Turns, then the turns between two rows, first turn first; the first pair answered
turn ferut:
[ 0.77  0.57  0.60 -0.57  1.45 -1.06  2.32 -0.69 -1.38  3.09  0.48  0.04
  0.99 -1.14 -1.96  2.11 -0.61  1.08  0.12  0.00  1.11 -0.15  0.20 -1.39
  0.19] |-> [ 1.17  0.41  0.86 -0.66  1.59 -1.65  2.34 -0.59 -1.20  2.42  0.04 -0.20
  1.46 -0.95 -1.91  1.95 -0.05  1.28  0.24 -0.76  0.63 -0.69  0.03 -1.71
 -0.22]
[ 1.77  1.78 -1.42  1.87  0.44 -1.30 -0.25 -0.31 -0.84  1.20 -1.00 -1.16
  0.43 -0.45 -1.15  1.89 -1.26 -0.79 -0.16  1.34  0.49  0.22  2.46  0.82
  0.71] |-> [ 1.43  1.72 -1.37  0.77  0.50 -1.17 -0.08 -1.19 -1.02  0.84 -1.08 -1.92
  0.39 -0.82 -1.37  2.14 -1.35 -0.48  1.08  1.27  0.95  0.13  1.99  0.61
  0.89]
[ 1.11  0.19  0.73  1.53  0.63 -1.82  0.25  0.94 -0.16 -1.26  0.12 -0.80
  1.52  0.70 -0.52  1.07  1.25 -0.19 -1.50 -1.06 -1.67 -1.13 -1.15 -1.43
 -0.86] |-> [ 0.42  0.69 -0.15  2.75  0.15 -0.02 -0.05  0.84 -0.46  0.99  1.66  0.58
  0.24  0.42 -0.51  1.04 -0.01 -0.97 -3.19  0.78 -1.03  0.49 -0.16 -0.64
 -0.18]
[ 2.70  0.63  0.75 -1.49  2.20 -1.66  1.91 -0.69 -0.70 -1.64 -2.99 -3.36
  2.86  0.06 -2.06  2.99  0.11  1.13  3.47 -1.85  1.18 -1.54 -0.92 -0.75
  0.01] |-> [ 3.87  0.70  0.60  2.74  3.02 -2.55  1.64  2.32  0.07 -0.46 -3.21 -0.15
  3.75  1.56 -1.91  2.01  1.09 -0.20 -2.06 -1.91 -0.82 -0.19  0.97  0.13
 -0.82]
turn Lev:
[-2.38  0.16  0.70 -1.43  0.00  2.32 -1.97 -1.44 -0.66  1.03  0.71 -0.27
  0.05 -1.59 -0.71  0.63 -1.07 -0.43  2.19  2.34  1.25 -0.18 -0.47  0.77
  2.72] |-> [-1.60  0.57  0.82 -0.82  0.78  2.28 -1.40 -1.29 -0.79  2.15  0.41 -0.16
  0.63 -1.57 -1.13  1.54 -1.44 -0.51  1.67  2.28  1.19  0.35  0.05  0.89
  2.76]
[-0.01 -0.51  0.38 -1.67 -0.07 -1.46  0.07 -0.47 -0.24 -2.34 -0.35 -2.05
 -0.10 -0.03  0.96 -0.97  1.04  1.08  2.62 -0.53  0.29 -1.78 -1.52 -0.48
 -0.17] |-> [-1.40 -0.84 -0.13 -1.62 -1.04 -0.28 -0.44 -0.72 -0.30 -1.79  0.78 -1.37
 -1.41 -0.33  1.50 -1.58  0.50  0.88  2.64  0.68  0.78 -1.46 -1.35 -0.11
  0.25]
[ 1.43  0.57 -1.26 -0.75  0.74 -0.60  1.46 -0.45 -0.61  3.83  2.70 -0.23
  0.77  2.00 -0.27  0.89 -0.18 -1.42  0.32 -0.78  1.35  1.21 -0.88  1.91
  1.48] |-> [ 2.28  0.59 -0.85 -1.05  1.23 -1.50  1.92 -0.35 -0.51  3.09  1.90 -0.87
  1.61  2.08 -0.32  1.23  0.18 -1.07  0.61 -1.75  1.06  0.57 -1.26  1.67
  1.09]
[ 0.60  1.16  0.78  1.86 -1.17  0.53 -1.35  0.92 -0.43 -0.84  1.46  1.18
 -1.84  0.68  0.25 -2.65  0.14 -1.08 -1.36  2.84 -0.60 -0.77 -0.61  0.92
 -0.43] |-> [ 1.21  1.60  0.68  2.39 -0.53  0.59 -0.93  1.02 -0.65  0.18  1.15  1.40
 -1.48  0.73 -0.29 -2.04 -0.15 -1.39 -1.75  2.94 -0.42  0.00 -0.18  1.11
 -0.38]
turn rul:
[ 2.95  2.16  1.83 -0.75  2.12 -1.65 -1.38  0.71 -1.16 -0.63  0.63  1.62
 -1.65  2.51  0.64 -0.89 -0.43 -0.27 -1.13 -4.01  0.36  2.70  0.86  0.48
 -3.00] |-> [ 1.35  1.31  1.63 -2.55  0.77 -1.49 -2.25 -0.26 -1.18 -2.64  0.99  0.75
 -2.68  2.18  1.63 -2.00 -0.29  0.23  1.16 -3.82  0.73  1.50 -0.55 -0.07
 -2.98]
[-4.01 -0.67 -0.01 -2.35 -1.65 -0.01 -2.06 -1.06  1.95  0.48 -0.04  0.19
  0.89  0.29 -1.67 -0.88 -0.22  1.66  1.52  1.94 -0.03 -1.02 -2.05  2.50
 -1.00] |-> [-1.48  0.77  0.07  0.44  0.41 -0.11 -0.61  0.52  1.92  3.54 -0.70  1.85
  2.32  0.81 -2.97  0.71 -0.43  0.70 -1.98  1.84 -0.42  0.87 -0.10  3.28
 -1.01]
[ 2.51  2.23 -0.81 -0.27  1.20 -0.22  0.77  1.55 -0.18 -1.11 -2.72 -1.85
  2.70  1.40 -0.47 -0.04 -1.68  0.48  0.82 -0.44  1.07 -0.15 -0.13 -1.05
 -1.15] |-> [-1.23  0.86 -2.03 -0.43 -1.73  1.58 -1.64  1.15  0.20 -2.42 -0.19 -0.78
 -0.29  1.21  1.64 -2.97 -1.90  0.29  0.95  1.80  1.25 -0.40 -0.79 -0.64
 -0.87]
turn pugev:
[ 1.80  1.34  0.64  1.20  1.65 -1.73 -0.02  2.84 -0.13 -2.85 -4.82 -1.85
  1.47  1.11  0.87  2.00  0.71 -1.03 -2.05 -2.14 -0.55  0.21 -2.44 -0.33
 -2.03] |-> [ 2.07  1.60  0.88  0.23  1.84 -1.67  0.49  2.13 -0.30 -2.69 -5.10 -2.66
  1.45  0.66  0.52  2.60  0.22 -0.89 -0.98 -2.21  0.05  0.15 -2.62 -0.37
 -1.76]
[ 2.12  0.86  0.24  2.24  1.18 -1.25  2.62  1.38 -0.21  1.98 -1.10  1.30
  0.29  0.09 -1.21  1.95  0.39  1.75 -2.75  2.58 -0.10  0.64  0.63  1.18
  0.53] |-> [ 0.96 -0.79  0.31  2.80 -0.05 -2.38  0.86  2.43  0.63 -1.06 -1.04  1.59
 -0.48  1.07  0.52 -0.77  1.98  1.92 -3.12  1.71 -1.66 -0.82 -0.14  1.02
 -0.73]
[ 0.75  0.45 -1.20  3.33  1.05 -1.42 -1.85  0.49  0.24  0.86 -1.33  0.96
  1.36  0.92 -0.33 -1.68  1.67 -0.63 -2.00  0.91 -2.00 -0.54  0.44  0.04
 -1.61] |-> [-0.03 -0.31 -0.83  0.97  0.51 -1.96 -2.12 -0.49  0.40 -1.57 -1.74 -0.95
  1.27  0.80 -0.02 -2.10  2.14  0.36  1.04  0.00 -1.87 -2.09 -1.11 -0.79
 -1.94]
[-0.38 -0.99  0.16 -1.20 -0.12 -0.96 -0.14  0.16  0.25 -2.59 -1.18 -1.96
  0.34  0.14  0.25 -0.54  1.27  1.02  2.26 -2.03 -0.08 -1.70 -1.04 -1.17
 -1.00] |-> [ 0.74  0.60  0.16 -1.39  1.13  0.14  1.73 -0.72 -0.48  0.67 -1.13 -2.10
  0.88 -0.63 -1.48  2.12 -0.26  0.72  2.45 -1.13  1.46 -0.08 -0.27 -0.97
  0.46]
turn midu:
[ 0.34 -2.83 -0.38  1.78 -1.87 -2.35 -2.59  0.98  0.46 -3.37 -0.04 -0.20
 -0.69  0.48  1.67 -2.86  2.08  0.72 -0.61 -0.43 -1.55 -1.63 -0.37 -0.32
 -1.20] |-> [ 2.94 -1.54  0.66 -0.61  0.41 -3.15  0.14 -0.41 -0.16 -2.41 -2.13 -2.94
  1.44 -0.31 -0.38  0.64  1.42  1.65  2.26 -2.07 -0.13 -1.86 -0.78 -1.27
 -0.69]
[ 0.31  0.67 -0.10 -1.27 -1.08  0.56  0.57 -0.30 -0.08  0.87 -0.58 -1.90
  0.59 -0.14 -1.08  1.16 -0.61  0.35  1.62  0.91  1.46  0.89  0.46  0.21
  1.06] |-> [ 0.12  0.57 -0.42  0.56 -1.12  1.05  0.12  0.53  0.04  1.98  0.07 -0.26
 -0.04  0.16 -0.96  0.66 -0.65 -0.28 -0.67  1.71  0.96  1.47  1.28  0.84
  1.08]
[ 1.81  0.22  0.27  4.29  1.34 -0.44 -0.40  1.67 -0.90  1.41 -1.42  1.34
  1.41  2.51  0.96 -0.67  0.81 -0.34 -2.84  1.24 -2.95  0.72  0.49  0.69
 -0.55] |-> [-0.71 -1.50  0.25  2.28 -0.82 -0.80 -2.18  1.14 -0.64 -2.52 -1.05  0.00
  0.08  2.48  2.59 -3.20  1.85  0.36 -0.03  0.76 -3.40 -1.50 -1.51  0.04
 -1.14]
Then:
Each pair is two turns apart.
[ 0.90  1.33 -0.11 -1.34  0.44  0.96  0.60 -1.57 -0.44  1.66  0.48 -1.10
  0.14 -1.43 -1.57  2.21 -1.81  0.09  1.24  0.18  2.19  0.75  0.34 -0.48
  1.06] |-> [ 1.46  0.62  0.53 -2.12  0.46 -0.58  0.45 -1.31 -0.04 -0.79 -0.85 -2.11
  1.01 -0.89 -1.39  1.51 -0.61  0.76  2.54 -1.39  1.22 -0.70 -0.57 -1.07
  0.10] : pugev then rul
[ 3.76 -0.36 -1.33 -1.77 -0.72 -2.93 -1.07  1.09  0.13 -0.48  0.34 -1.65
 -0.17 -1.56  0.74  1.72  1.64  1.87  0.80 -1.99 -1.40  0.39 -0.10 -0.03
 -0.33] |-> [ 3.27 -0.77 -1.80 -0.68 -1.14 -2.91 -1.84  1.89  0.65 -0.66  0.71 -0.46
 -0.54 -1.16  1.38  0.60  1.90  1.67 -0.57 -1.66 -2.05  0.57  0.21  0.32
 -0.75] : ferut then pugev
[ 2.39  0.06  1.01 -1.03 -0.41 -0.01  0.42 -0.42  0.28 -0.77  0.75  0.17
  2.21  1.55  0.57  0.85  0.75 -0.89  2.63 -0.37 -0.21 -0.69 -0.46 -0.82
 -1.15] |-> [ 1.97  0.12  0.27  1.08 -0.79  0.86 -0.14  0.52  0.32  1.01  1.78  2.13
  1.47  1.76  0.90  0.46  0.38 -1.76  0.00  1.00 -0.39  0.54  0.72  0.14
 -0.79] : pugev then midu
[-2.57  1.18 -0.34 -1.34 -3.40  0.66 -0.08 -2.22 -1.10 -2.26  1.03  0.14
 -0.94 -0.48 -0.85 -0.24 -0.04  0.21  0.95  1.94  0.08 -0.17 -0.47 -1.12
  0.78] |-> [ 1.19  2.20  0.68 -0.96 -0.52 -1.36  2.19 -1.16 -1.07 -1.50 -1.55 -0.74
  2.17  0.12 -2.68  2.34  0.48  0.26 -0.11 -0.34 -0.42 -0.07  0.27 -1.40
  0.44] : ferut then midu
[-1.18 -1.81 -0.47 -2.66 -2.02  1.78 -3.70 -1.90 -0.24 -1.78  1.15 -1.05
 -1.91  1.45 -2.88 -0.04  1.96  1.96  1.77  0.12  0.43 -1.78 -3.03 -1.15
  0.42] |-> [ 1.01 -1.60 -0.43  1.99 -0.67  0.69 -3.82  1.36  0.58 -0.35  0.69  2.01
 -0.39  3.13 -2.78 -0.57  3.06  0.59 -3.85 -0.35 -1.78 -0.43 -0.99 -0.24
 -0.62] : ferut then rul
[ 1.84  0.11  0.17  0.34  1.68 -2.60 -0.53  0.33 -0.57 -3.11 -2.62 -0.57
  1.09  0.75  1.37 -1.08  0.68  1.13 -0.03 -1.95 -2.37 -2.09 -0.26 -1.29
 -1.37] |-> [-0.80  0.00 -0.35 -2.00 -0.18 -0.87 -1.14 -2.01 -1.06 -3.41 -1.24 -1.70
 -1.05 -0.34  1.71 -1.39 -0.59  1.45  2.99 -0.37 -0.59 -2.39 -1.34 -1.46
 -0.15] : rul then pugev
[-2.32 -0.38 -0.04 -0.80 -2.67  0.17 -0.59  0.68 -1.34 -2.85 -0.55  0.38
 -0.41  0.09  2.09 -1.20  1.39 -0.04  0.85  1.96 -1.13 -1.99 -1.92 -0.08
 -0.34] |-> [-0.47 -0.03  0.42  0.94 -1.37 -1.25 -0.14  2.21 -0.78 -2.77 -1.78  0.88
  1.07  1.00  1.68 -0.91  2.40 -0.41 -1.24  0.66 -2.34 -1.90 -1.23 -0.08
 -1.09] : rul then pugev
[-0.63  0.10 -0.84  2.45 -0.57 -0.50 -0.54  1.64  0.29  0.55  0.63  1.94
 -0.68  0.22  1.07 -1.76  0.96 -0.23 -2.48 -0.06 -0.98  0.97  0.72  0.16
 -0.75] |-> [ 1.50  0.77  0.03  1.98  1.21 -1.80  0.96  1.63  0.29  0.42 -1.08  0.71
  1.23  0.33  0.10  0.16  1.38  0.31 -2.01 -1.59 -1.29  0.63  0.62 -0.40
 -1.02] : rul then midu
[ 0.06 -1.15 -0.71 -2.01 -0.56  0.19 -0.38  0.58 -0.38 -1.67 -2.81 -1.46
  1.71  0.21  1.00  2.10  0.28  3.03  0.33 -0.93  2.77 -1.50 -0.46 -2.00
 -3.04] |-> [ 0.86 -0.42 -0.74 -1.81  0.12  0.50  0.40  0.39 -0.66 -0.27 -2.89 -1.40
  2.14 -0.07  0.36  3.13 -0.24  2.80  0.09 -0.67  3.19 -0.84  0.16 -1.91
 -2.53] : pugev then Lev
[ 0.74  2.06  0.08 -0.14  0.29  1.16  1.68 -0.28 -0.28  1.65 -0.52 -0.09
 -1.22  0.35 -1.52  0.34 -1.54  0.44  0.58  1.38  0.79 -0.01 -0.11  1.40
  0.92] |-> [ 0.33  1.78 -0.11  0.64 -0.22  1.48  1.21  0.30  0.09  1.78  0.02  0.83
 -1.60  0.54 -1.04 -0.39 -1.52  0.15 -0.25  1.77  0.57  0.23  0.30  1.58
  0.82] : rul then pugev
